Turns in one plane each, and the order they were made in; the first pair answered:
B (before => after):
[  1.3  -2.9 -14.9  10.2  10.4  11.6  -3.2   7.5  -0.1  -9.6  11.6  20.7
   3.0   9.3   3.9  -1.3  -5.7  -0.9  -5.8  -9.8  -9.6  -8.5   3.0] => [ -0.9  -1.8 -15.2  15.5   6.0   6.7  -5.3   8.4  -1.7 -13.1  11.7  20.6
   5.1   6.6   3.0   0.9  -1.5  -4.2   0.6 -11.1  -6.7  -1.6   3.2]
[  3.4   4.2  13.4  -2.6   8.5 -15.1   4.8   6.9  -1.2  -4.2   4.4   3.9
 -11.5   4.9  22.4   2.5  13.3   9.9   4.2  -7.0   0.0   5.4   9.0] => [ -0.3  -2.3  -2.6  -5.8  -9.9  -3.1  -1.8   5.1  -1.1  -8.1   5.7   3.1
   1.3 -13.7  -9.9  -0.6  18.4   1.2 -12.1  -9.3  15.9  21.4  -1.0]
[  6.1  -1.4  -8.4  14.6  -0.6   3.2  -4.8   4.0  -4.8  -9.5   3.2   7.0
  11.5   7.4   1.2   1.7  -5.5 -13.4   4.1 -15.3   1.5  -7.4   2.1] => [  4.7  -3.9 -10.3   5.6   3.8   9.6  -5.8   2.6  -6.1 -13.4   5.1   4.6
  13.4   5.2  -5.6  -2.6  -9.2 -15.8  -1.6 -13.0   2.1  -8.7  -0.2]
[ -2.3   4.6   4.8  21.0  -9.2  -3.3   9.8   1.5  -1.3  -3.2  10.3   4.1
 -15.5  30.5  33.0   3.3  -5.7  -5.4  26.9   9.5  -0.4  -3.5  13.3] => [ -5.2 -10.6 -17.6   9.3 -37.2  18.2   5.9  -2.6   3.3  -7.2  12.8  -0.3
  -5.4   1.8 -15.4  -2.4   1.1 -21.8   1.3   1.6  27.2  19.2  -0.6]
Z (before => after):
[  6.6   8.3   8.2  -9.4   6.2   9.7  -9.0  -8.7  -7.3  18.3  -3.0  -9.4
  13.4 -25.1 -17.3   1.0 -15.7 -13.4   9.4  28.6  -5.3 -13.1 -21.2] => [  1.2   0.3 -16.7  21.9   0.1  31.0  -3.8   5.2  -7.1  -8.6  21.1  14.4
  -3.0   0.0   3.0  -3.8 -20.7 -18.2   6.6   8.0  -9.0 -29.2 -10.0]
[ -0.8  -3.5  -2.5  -1.7 -10.5  -2.5  -4.1   3.1   4.4  -1.2   4.3  -1.0
   3.0  -9.7 -13.2  -8.1   9.7   6.0  -6.4  -9.5  15.1  13.9  -4.7] => [  0.1  -4.2  -5.8   3.2  -5.9   2.3  -2.9   4.7   2.1  -4.7   4.3   4.8
  -0.9  -0.9  -8.7  -9.2   7.1   6.7  -4.1 -11.5  11.7  14.4   2.5]
[ -4.0   6.4 -13.2  12.4  -1.1  -8.0 -16.4  16.0  -7.9  -1.2   9.8   7.4
  -7.6   2.6  15.5   2.3  -7.4  -2.4  18.6  -1.3  -7.4  -5.0  -6.0] => [ -4.6  -0.4  -4.6 -16.4  11.2   1.6  -6.7   3.4  -6.9  -1.4 -11.0  -2.9
 -14.5  15.1  17.6  -6.3  -3.6  15.7   7.9   7.7  -7.8  -3.2  14.7]
M (before => after):
[  7.7  14.5   6.9  -4.7  15.5   2.6 -16.2   1.0  -0.5   1.2  -4.7   2.9
   4.8   6.7  28.3 -13.9  -7.8   3.2   7.3  23.1 -14.5 -11.7  -1.7] => [  8.9  13.5   8.6 -12.0  15.3   2.4 -12.4  -3.9   2.3   0.1 -10.3  -1.8
   2.9   6.9  26.8 -15.0  -8.2   6.7  10.6  26.8 -13.6 -11.8   1.1]
[ -3.2 -13.9  -6.8 -16.2   3.0  29.0   8.2   7.5  -5.3 -12.7 -16.2  12.5
   2.0  18.8  -3.8 -11.8 -14.9  -8.7 -11.6  -5.1   2.4 -12.8   6.2] => [ -4.9 -16.4  -4.7 -17.8  -6.7  33.0  14.0   2.3  -2.1  -9.2 -16.6   8.7
   1.6  23.8   3.4 -13.5 -13.7 -11.9  -4.2   3.9  10.7 -10.1   8.9]
[-0.7  4.4 -5.2 11.1 -4.0  8.4  0.0  1.7 -7.0  0.9 -0.3 -0.2  4.7  3.5
 -0.4  6.6  1.1 -0.4  6.7  0.3  4.2 -7.5  9.2] => [ -3.1   2.9  -2.7  10.3   3.1   8.4  -0.9   2.4 -11.3  -0.4  -2.4   0.5
   6.1  -0.6  -3.6   5.2   0.9   0.7   3.5   0.4   1.1 -10.0   6.0]
Now pairs of rows:
Each pair is 2 to 3 turns apart.
[ -6.2  -1.7 -28.2   7.6  -4.0   7.9 -14.5  -1.7  -6.9 -11.1  11.7   5.1
  10.4  -1.3  -8.1 -10.3  -4.5  -1.2  -5.1   3.1  -0.4 -10.9 -19.5] => [ -6.5   7.9 -24.1  17.9  -4.3  -3.1 -12.7   4.8  -6.3  -9.8  17.7   5.8
   8.1   2.0   4.3  -4.8  -1.4  -1.3   5.2  -0.2  -8.0 -11.8 -21.5] | B, B
[ 14.5  -7.2 -11.9  -3.1  -0.3  24.9   2.9  17.8  -4.3  -9.2  12.9  12.7
  19.9 -13.2  -9.6  -0.2 -20.3  -7.1 -15.4  -6.5 -25.1 -12.6  -4.4] => [ 11.6  -5.0  13.7 -22.1  18.1  10.1  13.8   7.2  -6.5   0.6  -2.4  -0.6
  12.1   6.7  11.5   1.6 -16.5  16.1  -3.2   3.8 -33.9 -13.6  15.7] | B, Z
[-11.5 -13.1   7.3  12.0 -30.4  -6.3  11.3   0.4   5.1 -17.6  -6.1 -13.8
 -10.4   4.8  26.5  -6.3   6.3   3.9   4.4 -16.2  17.5  12.6  17.2] => [ -7.3  -9.9  25.7  -8.7  -9.4 -10.1  13.2  -9.3   3.2  -0.1 -22.5 -20.9
  -7.0   1.8  29.5  -7.6   3.3  12.7   4.6   6.0   3.9   3.3  18.1] | Z, B, B
[ -1.0  -2.8  -4.7  13.4 -15.0   8.2  -0.7   3.3  -2.1  -1.6  10.8  -0.8
  -3.3   2.1  -2.2   8.0  -6.5 -10.8  17.0   0.6  13.7  -4.3  -1.1] => [-4.2 -2.8  2.0  4.6 -8.7  4.2  4.9 -0.5  0.0 -2.4  2.8 -3.4 -9.1 15.6
  8.0  2.1  0.0  0.3 16.2  2.9 16.5 -0.8 12.1] | Z, B
[ -1.8   9.1 -17.9   7.1  -9.1   2.5  -0.5   9.4   3.7 -16.6   4.7  11.8
  -9.3   1.5  -0.9   5.6   9.7  -1.3  -9.3  -7.4  -2.0   6.0   1.7] => [ -5.9   9.1   0.4  -2.1  -9.9 -10.7   8.6  -1.0   5.6  -6.5  -2.6  -3.1
 -13.3   7.5  14.1   7.6  14.4   8.7   1.3   8.1   2.8  13.5  14.6] | Z, B, M
[ -5.2   4.1  -1.1   9.2 -22.9  -5.1   6.7  -4.1   5.5  14.0   2.6 -15.3
   3.0  -9.3  -0.6   2.1 -14.7 -23.1  15.1  20.9  14.2   9.7 -13.3] => [ -3.0   9.4   7.5  10.8 -10.0  -8.7  10.7  -5.5   5.8  16.8  -2.0 -11.6
  -0.1   0.9  16.4   1.7 -20.9 -15.3  25.2  24.8   3.2  -4.1  -5.2] | B, B
[  0.9   7.0  15.3 -15.2  14.7  -8.1   1.9 -12.3  -0.4   7.5 -15.5  -5.7
  -7.0  13.7   9.6  -2.1   0.0  18.2  -8.2  -4.7 -17.4   2.4   4.3] => [ -2.2   4.0  -1.8  14.1   5.1   0.6  -4.0   5.2  -0.7 -11.0   0.5   9.1
 -14.0  23.9  22.7  -0.4  -4.7   6.0  -0.5 -20.0 -18.6  -4.8   3.4] | Z, Z
[ -4.0 -13.0  -4.0   1.3 -19.8   5.5  10.4  -5.8   5.0  -3.8   1.0 -12.5
 -11.7   4.0  -9.4  -2.6   7.0   0.0  -9.0  -5.8  17.8  22.1   9.3] => [ -4.8  -1.3   7.2  10.2  -8.2  -9.5  12.8  -0.5   0.8  -2.2   0.9 -10.2
 -15.2  17.7  16.8  -0.2   7.5   4.3   8.2  -7.9   9.8   9.1  14.4] | B, B
[  4.0 -11.7  12.3 -22.7 -25.9   2.3  13.3 -11.9   8.5  -6.7 -10.6 -14.0
 -10.4   8.5   4.4 -11.0   0.8   2.0  -0.2   2.6  29.5   7.1   8.7] => [  8.5   7.7  16.1  -2.5 -32.6 -21.6  -0.7  -4.6   2.0   9.6  -7.1 -16.9
  -1.3 -14.0   3.4   8.1  -4.5 -13.1  18.1   7.2  19.9   4.3 -14.9] | B, Z
[  0.4  -5.6  -8.2  10.0 -19.1  -0.3   3.5   5.9   2.3  -2.4  -5.6  -6.8
   3.9 -12.2 -24.3   8.3  16.1  -6.8  -3.6  -0.8  19.7  19.7  -3.4] => [  5.9   2.9   8.1  -1.7   5.4  -3.8   3.6  -2.1  -0.3  12.9 -17.1 -13.7
  10.7 -15.9 -23.6  16.0   5.4  -5.8   0.8  22.4   2.9   3.9  -6.8] | Z, B, Z
[  8.6   1.1   9.9 -16.0  11.7   7.3  -3.3  -5.3   0.3   9.5 -12.0  -3.8
   9.1  -9.8 -17.8   4.6   3.4   3.6 -14.2   7.2  -9.3   0.6  -5.9] => [  0.5  -7.5  -2.7  -2.0  13.1  22.7   2.3  -1.2  -1.1  -8.9  -2.4   7.9
  -4.6  14.1  -2.8  -4.4  -1.8   7.6 -16.1  -9.8  -8.8  -9.1  10.1] | Z, Z
[-16.4  -0.7  22.1  10.7 -16.0   3.8  23.9  -8.0  13.7   9.7  -0.8  -7.1
 -16.2  39.0  45.5   0.7  -9.7   1.0  32.5  15.3   2.7  -0.7  33.1] => [-10.6   7.8  11.3  38.5 -34.2  -9.0  11.0   1.1  13.0   9.7  16.1  -3.8
  -9.0  13.5  41.2  13.9 -13.8 -18.5  45.5   5.0   3.8   1.7   9.1] | Z, Z
[  2.1   7.4  25.2  -1.2   1.1 -19.0  -4.2   8.8  -4.8  10.5   9.4 -13.5
   4.8 -20.0  12.5   4.0   1.4   6.2   8.9  14.5   2.5   6.6  20.7] => [ -1.7  -9.4  -8.7  -8.6 -10.9  22.9  -3.1   5.8   0.7  -7.1  18.7  -3.5
   4.5 -13.1 -15.4  -5.5  -4.0  -1.0 -17.0   2.8  12.8   9.1  22.8] | Z, B, Z
[  0.5  -7.3 -28.8  22.2 -20.7  31.5 -10.4   6.9   5.2  -1.9  12.5   1.9
   4.4  -9.1 -21.8   2.1 -19.8 -25.2  -6.8   4.9  11.9  -4.6 -12.6] => [ 10.6  10.3  -5.2  22.5  11.1  11.0 -12.0  -0.9   0.7  12.3   1.6  -0.6
   5.7  -9.0  -0.2  11.9 -31.2 -22.7  12.6  25.8 -14.1 -28.2 -15.4] | B, Z, Z
[  0.5  13.8  -1.0   2.3  -1.3  -4.1  -5.9   4.2 -10.9  -5.6  -5.5  -2.5
   5.1 -18.5 -15.1   9.8  17.6   4.2 -20.3 -18.4  -3.8  20.0  -5.7] => [  0.4   6.1  -0.3  -9.4   8.1   4.2   2.4   2.3 -10.9 -12.0 -12.3  -3.7
  -3.5  -8.1  -6.9   2.8  18.7  15.1 -27.7 -15.6  -2.5  17.4   7.5] | Z, Z
[  4.1   3.1  12.1 -13.5  -7.3  -3.6   7.6  -6.7   7.1  12.3 -12.1 -17.1
   6.8  -4.8   2.6  -4.9   9.5   3.4  10.1  12.0   4.5  11.3   3.5] => [ -2.3  -6.8  -6.7   1.3 -16.4   8.6  10.1   0.9   8.7  -7.6   3.8  -4.2
  -5.0  11.7  13.2 -11.2   9.5  -1.2   9.1  -6.9  14.4   6.2  13.1] | Z, Z, B
[ -2.9   7.7  11.4  -1.9   9.0 -16.8   5.0  -8.6  -3.4  10.3   3.6  -0.6
 -15.3   0.3  24.4   6.0  20.2  10.3   2.6  -2.3   0.6   3.7   8.2] => [ -3.7  -0.6   7.1 -15.2  -9.1   7.0  10.1 -17.5   6.0  16.5   2.7 -13.1
 -15.1  -0.1  11.2   0.9   7.8  -6.0   3.8  18.5  13.0   5.8   8.8] | B, B, M
[ -0.8  -0.5  -3.6   8.5 -38.0  -6.6  -0.4   1.7   0.7   4.2   0.7 -10.4
   6.7 -17.0 -19.8   7.6   5.0 -16.8   9.5   4.9  18.6  19.7 -11.7] => [  1.2  12.7  15.9  19.9  -6.7 -20.0   6.8   3.9  -3.6   3.9  -3.9  -7.3
  -5.9   7.4  26.0  14.2   1.3  -4.8  30.8   8.7  -6.5  -2.1   2.3] | B, B
